One turn sends every row of this set to another row. A few are shown first. Where does it send the rows asked after them?
Zum: [-25  14   2  20 -25 -22   1 -22  -7   7   3 -11 -23   6  21  13   1 -36
 -10   8   9 -12]
muro: [ -4  40   1 -14   0 -36  -4  19 -17  20   0  11  -2  12   4   8  -1 -34
 -22  -2  -5  24]
nuru: [-29  18  -5  -4  -9 -32   6  17 -13  13   3  -1   6 -22 -13 -15   7 -16
 -15 -34  -9  10]
Pidof: [-37  13  -2  17 -28 -32  -9  -9 -18  -1   9 -13 -20  15   0  13   1 -12
 -21   8  -6  -8]
mugev: [-32   1   2  26 -28 -27  35 -18 -11  -6   0  -4 -17   6  -3  -2  25 -11
 -23  -5  -3   6]
Vuter: [-36   4   3  19 -32 -26  -3 -18 -12  -2   8  -9 -16  14  -7  13   4 -12
 -17   2  -4  -5]
Vup: [-28  -7  -4  20 -28 -26  32 -18 -14  -8   4  -2 -20   8  -8   3  21 -15
 -16   1   5   7]
nobed: [-28  -3 -13  23 -24 -27  33 -17 -12  -7   6  -4 -17   7   1   5  25  -9
 -23  -8   5   1]
Zikez: [ -5   6  11  31 -11 -13  18  -9 -16  -2   7  -2 -31   8  19 -16  -2 -24
  -9   1  -1 -20]
vetug: [-35  18  -9 -15   8 -24  -2   7 -16   8  -2   3  -7 -24 -16 -10   9 -18
 -14 -21  -7   7]
lova: [-11  15 -21   5   1 -18  27  37  -2  14   6  16 -25   4  -2  -4  -2 -42
 -11  -8 -10  17]
fasi: [-22   5   4  28 -15 -24  42  -2 -10   5  14   2 -21  24   3  -4  18 -21
   5  13  -1  -9]
kebab: [-16  18  12  -2  14 -32  24   8   3  13  -4 -10  -1  16   3   2  31  -6
 -21 -13  -7  36]
lan: [ -7  40   2 -15   6 -33  -2  14 -23  25  -2   3  -1  13   0   7   0 -27
 -23  -4   8  27]
mizam: [ -8  30 -15  -2   7 -22  25  36 -12  27  -2  19 -19   3  -6  -8  -3 -30
  -6 -11   1  14]
konuk: [-19  -8   5  23 -14 -20  36  -4  -6   2  14  -4 -24  21   5  -3  18 -19
   9   9   5 -10]
lag: [-10  26   9  -1   5 -29  25  22   5  26 -10  -1  -9  19   0   2  20  -7
 -23 -22  -4  35]
bup: [ -6  27  18   4  17 -22   6  -3  -3  17  -6  17 -16 -11  21  -6   2 -24
 -14 -36  -7   4]
tozo: [ -1   5  -2  31  -9 -16  15  -7 -17  -5  12  -4 -30  10  22  -6   1 -21
 -13  -2   7 -22]
nom: [-12  17  15  -4  21 -10   3   2   9  17  -3  19 -30   5  15   5   3 -29
 -10 -27  -9   6]
zepeb: [-11  23 -21   6   9 -25  25  41 -12  15   8   2 -14   1  -5 -14   3 -32
  -5   2  -7  13]
puvo: [-23  23  11  20 -20 -27   5 -28 -13   7   4 -10 -16   9  25   9   5 -35
 -14  10   7 -10]
lakog: [-23  19  -3  20 -17 -26   3 -24 -10   5   7 -10 -18  10  28  16   7 -29
 -15   2  12 -16]
Rol: [ -3  -2   3  25  -7 -18  20   2 -20  -5   9  -6 -36   6  21 -12   0 -22
 -10  10   4 -16]
badif: [  0   1   8  30 -16 -15  14  -7 -12  -2   9  -9 -31  12  21  -7  -3 -27
 -10   7   6 -12]
Kalaf: [ -8  28  16  -8  20 -15   3   7   0  27 -13  13 -22  -2  12  -4   5 -16
 -13 -31   0   8]
Gabi: [-13  25  10   7  23 -14   6   7  12  18 -12   4 -29  -8  21  -6   7 -21
 -14 -27 -12   5]
tek: [ -5  23 -13  -8   4 -27  23  39 -10  19   2  19 -13  -3  -5 -12   3 -32
  -4 -10  -8  13]
bupa: [-33   6  -5 -23  -3 -23  -1  11  -7  12   5  -9   0 -19  -8  -8  14 -29
 -15 -24   0  12]
kez: [ -8  23  11  -8   3 -36  21  20   4  19  -5   6  -2  19   0   4  25 -12
 -23 -16 -11  35]
bara: [-39  -4  -8  18 -24 -31  27 -16 -13  -8   0  -2 -26  -1  -3   7  23  -9
 -22  -3  -1   3]
Saz: [-28  21  -6 -17  -2 -25   4  21  -8  24  -7  -3  -5 -17 -12 -11  11 -16
 -14 -30   1  11]
firal: [-24  15   7  17 -13 -27   3 -18  -6   7   2 -16 -27   5  34  11   6 -31
 -12   9   8 -15]
moga: [-25  -5   5  19  -7 -28  38  -1 -11   0  14   0 -27  25   5   4  24 -10
   3  12   2  -5]
Dep: [-15   8   8  -1  -2 -28  21  22  12  15   3 -12  -6  23   1   4  23 -15
 -25 -19 -12  36]
patuf: [ -6  27   7 -17   8 -27  -8   4 -25  10   8   7  -6  16   1  13  -4 -37
 -25   0   2  25]
muvid: [ -2  25  19  -8  16 -21   5  12   8  23 -11  13 -18  -1  19  -5  10 -22
 -13 -30 -10   9]
Vogim: [-12  42   8  -6   2 -42  -2   5 -22  20   9   4  11  14   5  11   0 -30
 -16  -4  -1  22]
lolaf: [-34  10  -8  19 -27 -28  -3 -14 -17  -4  16 -11 -11  15  -4  12   7  -7
 -19  -2   0 -14]
fur: [-40  13   2  19 -34 -28  -1 -13 -20  -1  11 -13  -9  10  -8   2   4 -14
 -15   4  -7 -12]
sona: [ -6  29 -11  11   6 -29  26  34 -14  18  12  22 -11   4  -3 -10  -7 -31
   0 -10 -10   7]
zul: [-13  23  11  11   2 -38  35  14   8  21  -2   3   1  15   8   2  25 -12
 -18 -25 -10  33]
geron: [-12  44   0  -2  13 -33  -4   6 -19  16   1   7  -8  20   4  17  -3 -30
 -22   7  -5  24]
kulur: [-18   0  -5  26  -9 -24  37  -1  -8   2  19   0 -20  26   9   3  21 -13
   3   5   5 -14]
subi: [-27  20  -2 -20  -3 -28  -2  16  -4  19  -7   8  -5 -20  -8  -8  12 -20
 -15 -31  -9  10]

vetug moves to zepeb
fur moves to fasi
And these:
bupa moves to lova
kez moves to muvid
Vogim moves to zul
lolaf moves to kulur
Rol moves to Pidof
Vuter moves to konuk
lan moves to lag

One turn sends every row of this set to another row. A few are shown first. Where does it send the rows asked after them?
Fek: [ 13  21  -2   4  26  14  25  18  -6  -9  34 -18  -7  -8 -19  19 -19  10
  10   2  20  23   2   4]
vomet: [ 10 -11   4   1  24   4  29  27   1  24   6  17 -22   3  -9  16   2 -26
  -8   0   0   2  -1  15]
Velo: [ 13  13  14  20  16  15  14  21  13  -1 -22   7 -25  14 -11   4  -8 -10
   6 -12   5 -22  -1   7]
mer: [ 22  23  -2   8  11   2   6  11  -6  14 -13  -2 -13  -7 -20   3 -20 -21
   0  -7  27 -20  -2  39]
fezod: [ 13   4  17 -15  34  15  36  36  -1 -11   0 -24  15  -5 -16   1 -15  -6
 -25   9  17  -4   3  21]
komu: [-12   7   9  20  20   0  18  25 -10 -12  13 -13   6  11  -1   2 -15   6
  -7 -19 -15  11 -31   1]
refu: [  2  26   4 -20  12  -6   6   3  -4  15  -2 -18   5   6 -22  30 -15  -2
   8 -20   4  -4 -37   7]
Zoz: [ 14  24  13   7  19  15  16  15  -3 -17  37 -12   2  -4  -2  12  -7  16
  17   1  14  11   9   5]
Gog: [ 10  31  10 -13  12  -2   2   8  -2   5  -8 -11   9   9   5  11 -18  10
  20 -24   2 -10 -36   9]
riz: [  6  29   8   4  20  11  11  20  -1 -13  45 -17  -5   0 -11  15  -9  -4
  19 -11  21  11   3  -2]
medi: [ -7   5  12 -12  29  22  18  38 -10 -22  13 -16   2   3  -4 -11  -7 -12
 -19 -18  28 -10   4  25]
Nid: [ -8   8   7  11   9 -14  12  16 -17   2  21 -18  23 -11  -5  18  -9  -2
 -18  -8  -7  10 -25   9]
vis: [ 10  13  -1  14  14   1  13  27  -2   4 -19   9 -34  -5  -4  -3 -14 -14
  11 -13  28 -11  -6  19]
miz: [ -8   6   5  -9  19  -5   8   7 -24   9  -7  -7   6  -5 -10  18 -11  23
  15 -27  21  -1 -25  11]
lizip: [-11  19  10 -32  14   7  16  13 -14   4  -8   7   6   1  10 -16  -7   9
  13  -1   7  10   5  30]
refem: [ -8  15   4  12  19 -17  17  29 -15  -5  17 -16   5   0   1  -5 -23  -7
   4 -12  -2  14 -40  14]
gefo: [  4  21  14  -1  20  -8   2   0 -16   0  -6 -28 -19   5  19 -14   4 -14
  -2  -5  24   1  13  13]
padav: [-19  29   6 -37   5   6   1  10 -10  13   6  -3  12   3  -3   2  -3 -18
   1 -21  12   2   8  16]
nos: [  9  14  26 -17  23   9  24  44   9 -24   7 -16   4   2  12 -11  -2 -16
  -7   4  14 -11  -5  18]
puve: [ 11  14   8   3  30   0  17   3 -10  15 -17 -39  -9   6  -7   7 -10 -15
 -21  -8  17   7  16 -10]
soti: [ -7  10  24  15  20 -12  19  20  -7  -3  18 -21  24   8 -14  10 -11  -4
  -3  -4 -18   3 -27   2]
lat: [ 27   9  13   2  25  10  21  24   8  18   4  14 -10  16   5  -5 -11 -24
   4  -2 -10 -13  -3  29]
luzil: [ 21  11   4  12   4   6   8   7  -2  16 -17   2  -3 -17 -16  23  -4  -8
 -15  -2  19 -19  11  19]
pigom: [ 10   7  23  12  11  -1  16  16   9  11 -15   3 -14   0 -27  22   6 -17
   3   6  10 -23   5   6]
Lugu: [ 10  12  13  -8  18   0  16   6  -8   8 -18  -9  14   0  -4  21 -15  30
  12 -12   0  -3 -27   3]
Ruba: [  0  30   2 -36  15   9  27  20   9   8 -16  -1  -7  10   2  -4 -18  -7
   6   3 -10  19 -11  10]
med: [ 10  12  14  -1  32  -5  27   2  -4   6 -19 -35 -25  12  -8   0  -5 -12
 -11  13   7  13   6   0]
saka: [ 18   8   6  -3  22  -3  14  25  -3  32  15   8  -4   3  -8   7  -9 -43
  -1 -12  11 -13   1  25]
gan: [-19   9   4 -29  28  14  32  20  -5  15 -14  -4  -1  11 -26   8 -14  -2
  -1 -10   1  17   3  -3]
tuvug: [ -2   6  11 -20  19  20  28  32   7 -23   9 -15  -9   1  -7   9   5 -14
 -31   8   7   1  -5  18]
gid: [  6  21  15   1  27  -4   2  -1 -17  11  -5 -38  -5   9  -2  -6  -6 -23
 -10 -16  27  -5  18   6]
tuvel: [ -1  17   2  13  17  -7  11  14 -22  -2  19 -20  23  -2  -6  -1 -26   2
 -11 -13  -4   7 -29  28]
sov: [ 10  21  13  -1  23   2  14  -4  -5  -6 -14 -28 -29  17  12 -12   0  -7
  -8   8   4   8   5  15]
Zam: [ 22  31   5   8  27  15  19  23   1  -8  33 -22   6  -2 -10  12 -26   4
  16 -11  20  12   3  -4]
rekag: [ 27  -5   7   9  29  17  24  21  -2  29  -1  11   8   4  -5   9 -15 -13
 -15 -12  -1 -12  12  19]
Ridi: [ -4  20  15 -27  21   7  18  22  -3  23 -12  -9  31   1  -7   5 -17  -8
   2 -20   9   0  14  -9]
lib: [-15  12   9 -16  14  -5   9   4 -11   2  -1  -5 -12   8 -16  23   0  12
  18 -15   5   1 -36  11]
rez: [ 22  34   6  -1  17  11  20  14   6 -12  37 -19  -3  -3 -11  18 -14   2
  13  10   9  16  -3   8]
gamip: [ 11  -7   0   7  22  12  15  24 -12  18   8  23 -13  -1  12  -2  -2 -14
  -6 -17  11  -6   8  29]
fisev: [  8  16   4 -20  22  10  23  44   2  -8  10 -25   7 -10  -4   5 -15 -31
 -27 -11  28  -4  -6  11]

refu moves to lib
Velo moves to mer
And these:
Nid moves to komu
lat moves to saka
sov moves to gid
tuvug moves to medi
Zam moves to rez
padav moves to gan

